One turn or mirror swaps these rows in pairs. Which row does each one swap with?
dak: [-8.3 5.0 3.6 -2.1 -2.5 -26.9 11.3 22.2 13.5 2.6 -5.2 -7.0 -35.4 6.7 -2.0 -17.6 -38.0 2.7 -10.6 18.7]
taz: [-30.1 -5.4 10.0 -0.4 18.9 -7.6 -10.9 9.9 -8.6 23.2 -9.6 -0.3 12.5 13.3 -44.1 -12.6 11.6 -4.4 13.7 10.3]
Vap: [-9.8 2.2 -33.1 2.9 -2.1 -11.2 20.5 -18.1 6.1 2.9 -0.3 -1.3 21.0 11.9 -15.1 -7.0 -2.5 -5.8 -27.9 7.7]
ziku: [-18.0 -0.6 13.8 10.8 -9.2 -15.2 15.3 28.5 33.3 -15.5 -2.0 -24.5 -0.9 32.3 12.4 -13.7 -19.1 2.2 6.4 -2.8]
Rakon: [7.0 -10.1 10.9 7.0 18.7 -1.0 -12.1 -2.8 -8.0 21.8 13.6 -21.6 -14.7 7.1 5.0 -23.3 -24.8 -41.8 1.1 10.1]
godo: [7.6 -5.3 3.7 -30.2 -12.6 11.4 -7.2 -15.2 5.5 -9.3 5.8 1.9 -14.3 14.8 -12.8 8.2 -4.8 -15.0 2.6 26.9]
Dedi: [-15.4 2.8 -3.2 -2.3 12.2 -2.1 -31.5 5.5 -10.8 15.9 0.6 -7.7 -33.2 8.7 -4.5 20.4 8.6 -7.1 13.2 11.5]
Zon: [10.2 -4.3 -38.3 8.7 13.3 10.7 -4.1 -0.9 29.8 14.5 -4.4 4.2 -0.8 1.1 15.0 -27.2 -15.1 -32.1 13.2 -4.6]
Bikav: [-20.0 -1.9 10.1 -3.0 -16.9 -6.1 13.4 -3.8 20.4 -5.1 -1.1 4.1 -10.0 22.6 2.4 12.4 -19.0 20.7 39.6 19.2]
nuz: [-28.7 0.2 7.4 16.2 10.6 -32.3 6.7 22.4 -2.6 -2.3 4.8 -26.8 9.8 13.3 -29.0 -11.8 -5.4 11.0 8.5 -15.5]
baza: [4.1 13.1 -29.6 15.0 35.9 -22.0 -3.0 -4.8 18.2 0.8 -27.4 -4.7 -11.4 -2.8 1.5 -16.1 7.0 -19.2 7.7 -19.5]
mub: [-31.2 -11.7 6.6 -2.3 3.0 -14.8 0.0 11.2 5.7 0.1 -12.0 12.4 -1.6 11.7 -26.0 -0.8 13.3 30.2 31.0 7.3]
mupof: [-6.0 7.2 -5.8 1.5 6.1 -3.5 4.6 -40.4 7.1 6.8 1.6 0.1 -34.0 24.5 -12.2 5.7 -27.7 -4.8 0.1 7.1]
Dopu: [9.4 6.7 -9.8 18.8 36.5 -27.5 24.1 24.9 13.0 -15.2 -2.0 -12.5 9.1 2.0 15.4 -23.0 3.3 -13.6 19.6 -1.5]
naz: [-4.6 1.7 4.1 -2.0 0.7 -6.6 -19.7 37.1 12.0 0.5 6.3 -10.2 -17.5 2.8 -0.5 -42.7 -35.0 -5.8 25.4 9.6]
Tiv: [-6.9 16.0 -2.0 9.9 8.5 -5.8 -12.1 36.0 3.3 0.1 10.7 2.3 13.2 11.8 11.1 -39.3 14.3 -13.5 35.4 2.8]
domo: [-11.7 -6.7 8.5 -7.5 16.2 8.5 10.5 -6.3 17.5 1.9 1.8 -1.8 -25.8 12.0 -13.9 -40.7 -19.1 -7.9 -27.2 9.4]
Kasof: [-14.2 -14.8 -3.5 -2.7 11.4 5.1 16.8 -21.7 20.3 7.8 -12.1 5.3 3.6 21.7 0.6 -37.6 -41.3 1.1 -1.6 14.7]
Siti: [-8.2 16.8 4.3 17.5 41.0 -18.4 -4.2 19.1 -7.5 12.4 1.9 -20.8 18.1 6.7 16.0 -23.8 -7.6 -23.0 19.0 8.9]
gam: [-6.3 5.6 -3.1 14.5 20.9 -14.0 35.1 22.8 16.1 -13.1 -3.1 -3.1 -11.4 -13.4 24.6 -17.1 -5.3 3.3 30.2 6.9]
rom: [-5.9 -13.3 30.9 3.5 1.5 -4.0 -2.0 12.6 -7.3 8.1 14.1 -10.5 13.8 33.0 -1.1 -29.7 -7.5 11.5 -7.4 4.6]
Sigu: [-5.8 10.7 -7.3 2.3 19.1 2.4 -31.2 -16.6 -8.8 10.5 -0.6 2.3 -2.4 15.0 1.7 13.3 26.6 -15.9 17.1 8.5]
zis: [-3.5 -12.1 -5.5 -3.9 -13.3 24.5 1.5 -1.9 30.4 4.9 9.3 13.8 1.1 33.2 9.0 -27.3 -21.8 -15.1 -1.5 -5.8]
gedi: [-5.7 6.4 -6.9 -9.3 3.0 1.4 -4.0 -1.7 8.4 4.4 3.0 1.4 13.3 14.8 1.2 39.8 7.8 -15.9 -12.6 8.4]
tebep: [-4.0 -2.0 -8.6 1.7 7.9 -12.9 21.4 -13.2 22.0 -6.0 -17.4 -7.2 5.0 -5.9 2.5 -45.2 -22.5 -9.8 46.4 14.8]
vedun: [-8.4 -8.9 0.2 10.1 10.8 -7.3 10.6 9.6 11.7 5.5 1.0 -8.2 -8.6 2.5 -10.2 5.5 26.6 -5.7 60.0 1.9]
bofeg: [-2.2 -6.4 -7.1 -5.8 -1.2 -9.9 24.0 3.6 17.6 1.1 -9.7 0.7 37.0 20.9 -12.6 23.1 -20.1 -16.6 6.4 13.3]
Pap: [-7.6 10.2 -5.0 10.7 9.2 4.2 23.0 -10.1 20.9 8.4 -4.6 -6.3 40.6 12.6 12.5 -26.0 18.9 -0.8 9.6 -1.4]
Mena: [-7.1 33.4 -6.9 15.2 21.3 -35.2 2.9 -3.9 -7.8 -6.0 1.1 -12.4 -14.1 7.0 -3.7 0.9 -1.4 -0.2 43.2 9.8]
sar: [1.0 -2.0 8.6 0.6 1.1 -4.7 5.8 -40.4 15.6 13.2 1.6 -8.6 -13.2 3.2 -34.4 -15.6 -24.5 -4.4 -1.4 -0.7]
nagop: [17.5 18.6 -1.1 19.6 13.8 -41.0 13.2 -0.2 -5.0 4.3 9.8 -17.5 11.2 -8.5 -10.4 -3.8 -5.1 -10.5 32.2 12.2]
Sibif: [-9.3 4.1 -24.9 13.3 12.7 -7.1 -10.8 -4.0 6.5 6.5 -9.8 3.1 -0.2 23.1 1.3 -38.9 30.1 -12.9 -14.7 11.8]
fid: [13.4 -12.0 -14.8 15.6 1.9 -8.0 -16.6 -2.8 -10.7 30.4 16.8 5.0 -6.7 6.4 -3.1 6.7 -29.0 -15.7 9.1 24.4]
leso: [0.5 -8.1 2.7 -6.8 26.0 13.8 -9.2 -10.6 -2.3 -9.4 -1.5 3.4 -28.0 1.2 4.0 -24.0 -10.0 -12.0 -25.2 -0.6]
dut: [-2.8 11.6 -4.9 -5.5 3.3 -15.8 15.4 -7.1 2.3 -0.2 1.5 -17.2 39.7 1.3 1.8 -9.3 21.1 -13.3 28.5 -10.2]
Dip: [-1.7 2.2 -1.3 -0.5 -19.3 -18.4 16.7 10.9 50.2 -11.3 -5.3 -11.1 -24.2 14.1 18.1 -13.3 -11.1 -2.3 12.7 4.2]
Pim: [-4.6 -8.8 -3.8 17.9 17.6 -12.0 -8.9 43.2 18.3 10.4 -3.4 -6.8 2.2 15.0 -10.0 30.2 -1.9 -5.1 11.7 1.4]
nud: [-10.1 -0.9 -23.5 -10.7 -6.6 -9.8 7.3 -8.4 23.2 -13.1 -20.6 5.2 -11.5 8.4 6.9 20.4 -9.4 12.8 38.9 12.5]
sodiz: [-5.9 0.3 8.9 11.8 8.7 -2.6 4.0 20.0 23.6 2.2 2.4 -11.7 2.8 4.2 5.5 -34.0 -44.9 -8.4 45.0 -2.0]
Vutid: [-8.4 2.8 4.3 -4.9 -0.4 -5.0 -5.7 46.3 10.5 10.6 2.0 1.1 -6.1 14.3 -5.7 30.1 -10.1 -5.9 10.1 2.0]
dav: [-17.0 2.5 -19.6 -13.6 3.2 4.0 -11.6 6.4 28.9 -3.5 -24.5 19.0 2.1 5.5 -30.7 -5.4 1.1 10.7 -4.2 25.5]
Zatos: [11.5 3.9 -21.9 5.3 17.6 12.0 -19.3 -9.1 1.3 20.4 3.9 10.0 2.0 2.6 5.8 -40.6 -19.5 -31.5 4.2 16.1]
Mebin: [7.6 0.1 -10.8 6.7 10.5 -19.5 -29.0 5.5 10.6 5.2 -3.1 -2.8 -28.6 14.0 4.8 -30.5 28.9 -15.9 0.5 0.8]
zovil: [-11.8 -25.9 17.2 -10.2 -17.8 -4.1 11.4 -9.1 -10.5 21.5 18.4 -4.9 -0.3 20.1 -17.4 -19.0 -7.7 4.0 -2.0 4.7]
Domos: [-10.8 -0.6 -28.5 -15.8 4.4 4.1 -10.2 3.3 19.3 2.9 -29.8 30.4 -0.5 7.3 -24.2 -3.1 14.1 5.8 14.1 2.3]
pak: [-17.1 15.8 -5.7 -0.8 6.0 -3.3 -14.1 -12.4 28.0 -3.4 -13.8 -10.3 10.8 -14.9 -18.5 -12.2 -23.1 1.1 49.3 -2.8]

Swapped with Sigu: Bikav
Swapped with rom: Pap
Swapped with vedun: godo
Swapped with gedi: mub
Swapped with bofeg: taz
Swapped with Tiv: zis
Swapped with dak: baza
Swapped with Dedi: nud
Swapped with Kasof: Siti
Swapped with Dopu: domo
Swapped with nagop: sar

One turn or mirror swaps these rows in pairs. Which row does each one swap with?
Pagi: [-35.2 62.3 -24.5 3.1 -8.1 0.8 27.7 9.7 5.5 38.9 -0.4 -4.4 -8.8 -35.3 3.3 -13.9]
nudav: [-5.6 67.1 -27.7 17.6 -48.7 0.9 1.9 10.6 34.8 35.3 -13.5 -11.6 -16.3 6.6 -4.5 -2.4]
toko: [-21.8 24.6 -4.1 10.1 -26.9 7.6 54.9 -9.0 9.1 16.8 -18.1 -10.6 -19.9 3.6 -12.5 -5.1]
vakiv: [-2.9 34.7 -11.9 -3.5 -24.7 1.9 33.4 17.7 12.9 -12.7 12.1 -20.4 -11.9 -8.1 -6.1 19.5]
Kirep: [4.5 59.2 -26.0 3.0 -23.7 12.7 25.2 6.0 33.2 40.8 29.9 -6.9 -43.6 -14.2 -11.5 -3.7]
sorit: [-35.1 78.5 -10.3 14.5 -17.4 -4.1 5.7 -8.3 27.9 26.6 11.1 -5.1 -8.9 5.3 -1.3 -1.8]
mikul: [-12.9 19.1 -45.9 13.8 6.4 8.0 28.2 -1.4 31.9 12.4 13.2 -6.3 -3.1 -5.4 -0.8 4.1]
lape: [-13.5 12.1 -6.9 -7.8 -64.2 11.7 24.7 -12.8 20.5 10.6 2.8 4.9 3.7 -35.4 7.3 -15.9]
nagir: [-14.6 37.1 -38.4 15.3 -25.7 -13.1 -7.6 -25.0 11.4 4.3 22.1 -24.1 -36.9 -9.8 -8.4 -17.3]
Sesov: [-16.4 32.1 -50.7 -1.1 -42.8 5.8 -14.0 -9.9 19.5 5.9 23.1 -16.6 -8.8 -27.0 -27.6 1.4]
pavuz: [-29.6 38.6 -35.6 5.6 -12.1 5.1 13.3 -16.3 21.8 44.4 8.4 -5.9 -6.9 6.1 -40.2 -11.7]
kom: [-17.8 36.3 -8.0 -4.3 -69.1 16.0 7.8 16.1 8.0 24.7 18.5 -0.5 -15.5 -39.0 12.3 0.2]
lufas: [-3.5 66.8 1.7 1.9 -44.1 24.9 26.7 4.1 41.2 37.6 18.7 -15.6 -7.1 -18.0 -15.4 2.9]
Rezuv: [-1.4 31.9 9.2 18.3 -31.5 10.3 46.3 -4.7 -0.7 30.8 -12.4 -7.4 -16.4 -19.6 -6.2 -18.9]
nug: [-28.4 58.6 -7.9 -5.2 -24.6 9.4 28.4 -8.9 12.5 15.6 33.4 12.4 -12.9 -26.2 -7.6 -36.5]
vara: [-26.4 31.5 -23.2 2.1 -53.5 15.5 20.1 -25.1 -2.9 13.7 4.1 15.2 14.0 -33.7 -2.2 -11.5]
pakam: [-25.2 14.3 -16.1 -0.9 -33.4 1.5 17.3 -30.3 13.6 6.7 -8.5 2.0 3.2 -28.6 27.5 -7.7]
Vanel: [-11.0 53.4 -24.6 -4.0 -40.0 -5.3 12.1 -17.7 18.6 48.6 -1.3 -24.6 -30.5 -29.2 -33.0 3.5]
Bop: [-13.9 61.1 -44.9 11.4 -32.4 -5.7 -19.8 -14.5 38.0 21.8 3.3 -17.0 -17.7 -32.1 -3.7 1.4]
rut: [-14.1 33.0 -29.0 10.8 2.8 0.6 33.5 -25.9 39.7 18.5 0.9 -6.9 -14.3 12.7 -2.4 1.0]
keza: [-19.7 33.1 -41.4 31.6 -57.1 -2.6 21.0 -33.3 7.5 12.6 12.2 15.4 0.6 -11.1 0.5 -14.9]
fotim: [-15.3 20.5 -27.5 6.3 -57.0 11.8 5.5 7.3 19.5 9.1 2.2 -18.7 -11.4 -6.4 -47.9 -3.1]
nokef: [-18.5 73.4 -26.1 9.9 -27.5 -9.9 26.5 -7.4 7.3 22.5 25.6 18.6 -18.5 7.4 -3.2 -15.5]
zelut: [1.1 22.5 -37.2 13.2 -54.8 4.6 -3.9 -18.9 27.7 8.2 19.0 -2.6 -5.1 16.5 14.5 -3.0]
rotoz: [-19.5 54.8 -10.7 -9.3 -34.0 -15.3 13.3 -13.8 20.5 21.9 20.5 -6.9 -13.2 -43.8 35.1 -11.4]
vug: [-11.7 10.0 -36.4 0.3 -54.4 14.2 36.1 4.5 16.5 9.9 4.4 -2.6 -4.1 -36.9 22.3 -12.7]
Meti: [-7.2 12.6 -7.3 -12.1 -46.4 6.8 21.2 6.6 18.3 23.1 4.5 -7.1 -13.3 6.6 29.2 -7.9]
ror: [-16.2 65.6 -3.9 -13.6 -10.4 8.0 32.5 1.8 23.2 35.0 0.9 -19.6 -21.8 -33.2 9.0 -1.2]
semol: [-25.0 45.9 -14.9 -6.0 -7.0 4.9 35.7 5.1 11.7 14.3 -11.9 -18.7 -12.9 -42.0 15.9 -2.0]
rezu: [-13.8 46.3 -49.6 18.6 1.6 -1.8 21.4 -17.6 37.2 20.0 11.6 -0.2 -20.9 -4.8 1.0 -6.1]
lunu: [11.3 35.5 -24.8 14.9 -16.8 4.8 10.9 0.4 25.8 32.4 22.3 -19.3 -40.4 -7.1 -26.5 -17.3]
Zunuv: [-17.7 46.5 -42.2 9.7 -57.2 -5.0 -13.4 -10.8 39.0 20.4 8.1 -9.1 -19.5 -13.9 -30.1 -15.4]
sop: [-16.1 38.2 -33.4 23.7 -25.0 -17.5 12.6 -26.5 41.2 -5.3 -5.1 -19.1 -0.6 -9.4 0.7 10.0]
Tikub: [3.1 43.6 -8.0 24.4 -43.0 8.9 26.1 -20.5 3.6 -0.5 -2.9 -5.6 -4.4 -46.7 15.8 -3.8]
bip: [-12.7 36.8 -20.7 14.1 -15.8 11.2 25.7 0.5 35.0 -16.7 10.5 -17.9 -1.7 -13.2 -35.6 -3.6]
guge: [1.8 7.4 -17.1 -0.8 -36.2 7.3 42.3 -40.3 20.0 34.2 4.6 1.1 -11.6 -16.5 -5.4 0.0]
Viru: [-30.7 22.8 -0.8 -3.3 -33.4 8.7 30.5 -17.0 27.9 25.5 18.6 -16.2 -14.1 22.0 -16.1 -15.7]
Mumun: [-16.1 35.7 -31.0 -2.1 -57.5 -0.2 4.8 7.9 6.8 4.6 19.1 -35.3 -20.1 -45.4 -5.8 2.0]
Valif: [11.9 50.9 -32.9 15.0 -55.8 17.3 1.5 14.8 21.7 29.1 5.7 -14.8 -7.3 -7.0 4.8 19.1]
roza: [-26.7 23.0 -21.6 -0.6 -50.5 0.8 11.6 -1.1 -7.1 32.5 0.0 -9.1 -14.0 17.0 18.4 -10.7]
lufo: [-15.2 28.3 5.6 -4.3 -12.5 11.6 22.3 -1.8 30.5 3.0 21.2 -15.3 -0.9 -8.3 20.4 14.7]
Zefe: [-27.3 51.2 -64.2 21.1 -50.3 -7.5 5.4 0.9 22.7 23.1 0.0 -12.7 -21.6 -14.3 -11.9 -17.7]
talu: [-7.5 30.4 -16.6 -1.6 -65.1 21.6 20.2 -6.7 10.0 35.6 26.1 22.7 -6.9 -20.9 -11.3 -24.2]
dez: [-6.7 28.7 -6.2 -15.1 -21.4 31.4 37.2 2.3 18.9 39.0 13.8 -5.4 7.8 -35.2 -10.4 1.7]
vuze: [-24.3 26.2 -39.1 29.7 -58.1 -1.2 0.0 -10.5 24.5 8.8 5.8 1.1 -10.1 14.9 -18.7 -0.5]
vig: [-19.6 54.7 -8.6 -4.7 -67.8 4.4 -1.0 4.6 1.5 19.1 -8.4 -22.2 -8.2 -20.5 11.5 -3.2]

Swapped with talu: fotim
Swapped with keza: Mumun
Swapped with Bop: pakam
Swapped with nudav: Meti
Swapped with pavuz: dez
Swapped with sorit: lufo
Swapped with vug: Zefe
Swapped with lape: Zunuv
Swapped with vuze: kom

